Rows are one point carried round by a steady rotation, each followed by how many steps it has turned.
The counts run from 0 to 415.
[-18  -4 -13   0   7 -29  15   3  13  21  -7   2  -3 -10 -10 -25  12  26
  16  10  -5  26  -1  -1  -5  11  15  -4  36 -13 -26   5  25  20   8 -29
 -24  15  10 -20 -14 -26  22   1   3  12] | 413
[  8   8 -31  25  -2   7  21  15  -5  10 -25  24   7  -4   1   7   8  -6
   0  -3  -3  12  -7  11 -12   2  -6  14  27 -13 -41   1  24  14   5 -31
 -24 -10   8   2  -1 -18  42  22  10  11] | 18
[-11  12 -23   5 -18  -9  33  17  -8  17 -11  20   9  -9  -4  10  -3  18
   2  -6 -18  20 -13   9  -6  -2  -4  16  37 -12 -25  -7  43  22  12 -18
 -21  12  16  -2  -1  -4  19  15  25   3] | 209
[  5  -2 -16  17  13 -23  -3   4  12  43   8   9  -2  -9   4  -8  21  38
  -5   1 -19  12  -5  11  13   2  -9   0  30  -4 -15   0  34  14  18 -16
 -17   9  12   9 -27  -9  19  24   8  15] | 82
[ 11  -8 -29   5  12 -11  16   5   7  27 -17  15  15  -9  -7  -3 -11   8
  -6  -3  -6   6  18  16 -12   7  14  12  14 -13 -38  12  29   7   7 -28
 -21  -3  26  -5   0 -28  35  18   5  18] | 6
[ -5  -6 -24  -2  15  -8  23  11  -4  16 -17  14  11  -4  -6  -5 -14  16
   5  -1  -1  20   8  13 -18  10  25  11  32 -20 -39  14  24  10   2 -16
 -29   0  26 -14   3 -22  30   6  10  13] | 8
[ 16   4   5   9  11   2   5  30   2  20  10  20  19   4   7  -4  -4  26
   0   7  -6  36  -9  13  -1  -7   3  18  13  -6 -33   2  32  30   9 -20
 -36   8  15  -2 -12  -6  29  11  17  -3] | 172
[ -5   1 -22  20  19 -14   8   9  23   9   1  -3   1 -12 -16 -20  16  31
  -3   2 -10  10   1   7   8  19 -14   6  34 -13 -22   8  25  12  12 -24
 -24  -1  11 -11 -27 -16  29  20  -4  19] | 122
[ -9   6 -21  19  -7  -6  16  -6  -8  26 -10  27 -13 -16  -4  -8  25  25
   8 -11 -12  16  -9   0 -14   4   6   4  17 -15 -28  18  36   1  -6 -17
 -25 -10   9 -15 -17 -18  33   0  13  23] | 407
[ -8   3 -26  26   9  -8   7  -2  -5  34 -10  15 -14  -4   2  -8  20  28
   9 -12 -15   5 -13   1  -3   1  -4  -3  47 -20 -23   9  22   1   4   2
 -11  -8  14  -7 -15 -21  35  14   0  27] | 245
[-14  10 -20  10   5  -9  17  11   4  30  -8   3 -11 -14   0  -5  36  26
   2  14  -6  26  -5   2   8   8   5 -10  37  -5 -17  10  21  27  15 -32
 -25  11   5  -7 -28  -8  14  12  14  13] | 94
[  2   3 -20  13  22 -16   7  12  -3  32  -5  21  -7   1  21 -13   6  25
  12  14   5  24  -9   7  -2   3   6 -18  51  -7 -21   5  23  14  14 -13
 -27  10   4  -1  -9 -15  20  12  12   8] | 54
[  8   7  -2  20  20  -1  -1  27  13   5   7   7  11   2   2 -21 -14  25
   9   9  -1  19  -6   5  -2  -2 -12   5  37 -12 -36  -2  24  17   9 -16
 -25   2  13 -19  -6 -22  45  10  -3   7] | 160
[ 12   6 -29  19   6 -17   7   3   0  29  -5  34   1 -14   8 -10  -6  20
  -2   0  -5   1   5  10  -9  -1  -3 -11  21  -5 -32   8  48 -10   8 -16
 -20  -7   6  -4  -2 -26  34   9  14  13] | 45
[  8  13 -28  23  15   2  17  18   2   5  -5  30   0 -14   4  -7  -1  15
  -1   9   5  12   0  15  -6  13 -11  -6  24  -8 -27  11  41  -2   9 -27
 -40 -11  -2  -8 -12 -13  34  12  11   7] | 177
[ -5   3 -26   7   9   2  23  18  -8   8 -18  14  12   5 -12   0  -4  11
   4  -3 -12  16  -1  15 -10  10  18  23  42 -21 -36  15  18   6  -3 -12
 -26  -7  27 -10  -5 -14  34  14   4  18] | 154
[ -2   5 -18  28   6   6  12   7  -7  34 -10  18 -18 -10  19   1  26  17
   8  -2   1  18 -15   0  -8  -5 -11 -10  38 -14 -25   5  21  22   9 -14
 -25  -1   3  -1  -8 -13  33  22  15  18] | 377
[ -7   1  -3   6   8  -3   7  16   7  16   8   8   7  -7 -14 -21  -3  41
   8   0 -15  25   3   1  -4   4  11  13  19 -16 -28  17  33   7  -4 -12
 -29  -2  27 -32 -14 -20  33 -10   5  15] | 130
[  1   0 -17  -3  -9  -9  24  10   0  36  -3  16  14 -13  -2  13  -8  23
 -11  -6 -19  18   3  13  -5  -3   5  17  16  -7 -28   1  46  21  16 -19
 -23  11  24   4  -5  -6  14  19  27   3] | 356
[  5  -1 -21  17  11 -11   6   2   6  48  -6   5  -4 -12   0  -3  38  21
 -10   6 -15  17  -1   5   8   0   6  -7  27  -5 -24  10  17  22  15 -25
 -15   4  16   5 -27 -11  20  25   8  21] | 96
[  5   9 -10  28  21   3   4  31  14  -3   0  10   6  -1   4 -20  -4  21
   8  10   3  19  -8   6  -1   7 -18   4  39 -11 -36   1  23  14  10 -19
 -32  -3   5 -20  -9 -20  45  13  -1   7] | 161
[  3  -2 -25  17  13 -11   2  -6   4  50  -8   9  -7  -8  -3  -8  22  27
  -4  -2 -17   5   7   6   5  -2   9  -5  34 -12 -25  19  24   2   7  -5
  -8  -6  23  -4 -21 -19  30  15   3  30] | 98
[ 10  -7 -17  13  10 -10  -1  -4   3  42  -3  13   4  -7 -12 -12  22  25
  -6  -9 -22  13   9   9  -1   0  16  12  10 -12 -32  20  28  -1  -1 -16
 -15  -6  26  -4 -25 -20  32  13   3  27] | 273
[  2   0 -20  14  22 -18   2   8  20  19 -10  -2   4  -4 -11 -25  16  17
   1  17  -6  15  12   4   6  11   6  -4  36  -9 -32   7  15  14  12 -34
 -19   4  14  -9 -22 -30  32  14  -8  18] | 282
[  0   9 -21  21 -15   0  14  -5 -11  48 -15  24 -11 -17   5   5  26  16
  -5  -8 -16  11  -4   0  -7 -12   1  -6  16  -8 -30  10  34  11   3 -18
 -13  -6  14  -4  -9 -18  29  12  20  21] | 233
[  6 -11 -13  18  20 -21  -5  -4  15  43   5  12  -4 -11   5 -16  25  35
   1  -4 -11  19  -7   8   3   2  -4   3  15 -10 -21   3  26  20  12 -22
 -23   7  10   4 -27 -15  25  23   3  14] | 403
[ 10   4   0  17  11   1   7  27  -2  16   2  19  11   9  13  -5   5  21
   8   4  -4  35 -22   9  -5  -4  -3  18  30 -12 -33  -5  25  31   9 -18
 -34   9   7   2 -10  -6  31  22  11  -3] | 26
[ -1  -3 -34  11  22  -4  15   7   6  12 -12  10   1 -12 -13 -10  12  19
  -4   0  -4   9  13  16  -5  22  12   8  28 -16 -25  25  21  -3   3 -25
 -29 -10  19 -11 -22 -19  30  15   1  23] | 138
[  7   0  -8   7   3  -6  -2  13   0  30  -7   9  18   5 -16 -17  -3  20
   4  -2 -24  17   2   3  -2 -12  16  15  29 -13 -41   9  23   6  -2  -7
 -10  -2  33 -17  -7 -27  41   3  -3  22] | 289
[  7  12   0   8   5  15  13  32 -10  26  -5  10  14   6  11   3  -1  17
   3  14  -5  34  -6   6  -2 -17   9   5  32  -6 -39   3  21  30   9 -14
 -26   9  23  -9  -1  -9  31   7  18   4] | 332
[-21  12 -15   4 -13 -22  23  14   5  14   0  11   0 -13  -9 -12  -4  35
   9   4 -19  16 -11  -1   0   4  -7   5  45 -11 -18  -5  45  14  14 -14
 -18  15  10 -20  -8 -15  18   0  14   6] | 77
[-12   3 -11   7   4 -18   5  11  20  25  -6 -13   1 -10 -11 -18  11  23
   4  10 -13  15   2  -6   5  -2  -5  -8  43 -10 -30  -1  18  25  16 -24
  -9  12  19 -21 -14 -27  31   9  -3  17] | 106
[ 11   1 -25  23   5  -6   3   0   8  46  -5  19  -8 -22  11   1   4  20
 -10   0  -6   1   8   8  -4  -7 -13 -14  13  -6 -29   4  41   9  14 -20
 -18  -1  11  -2  -5 -22  37  19  17  16] | 365
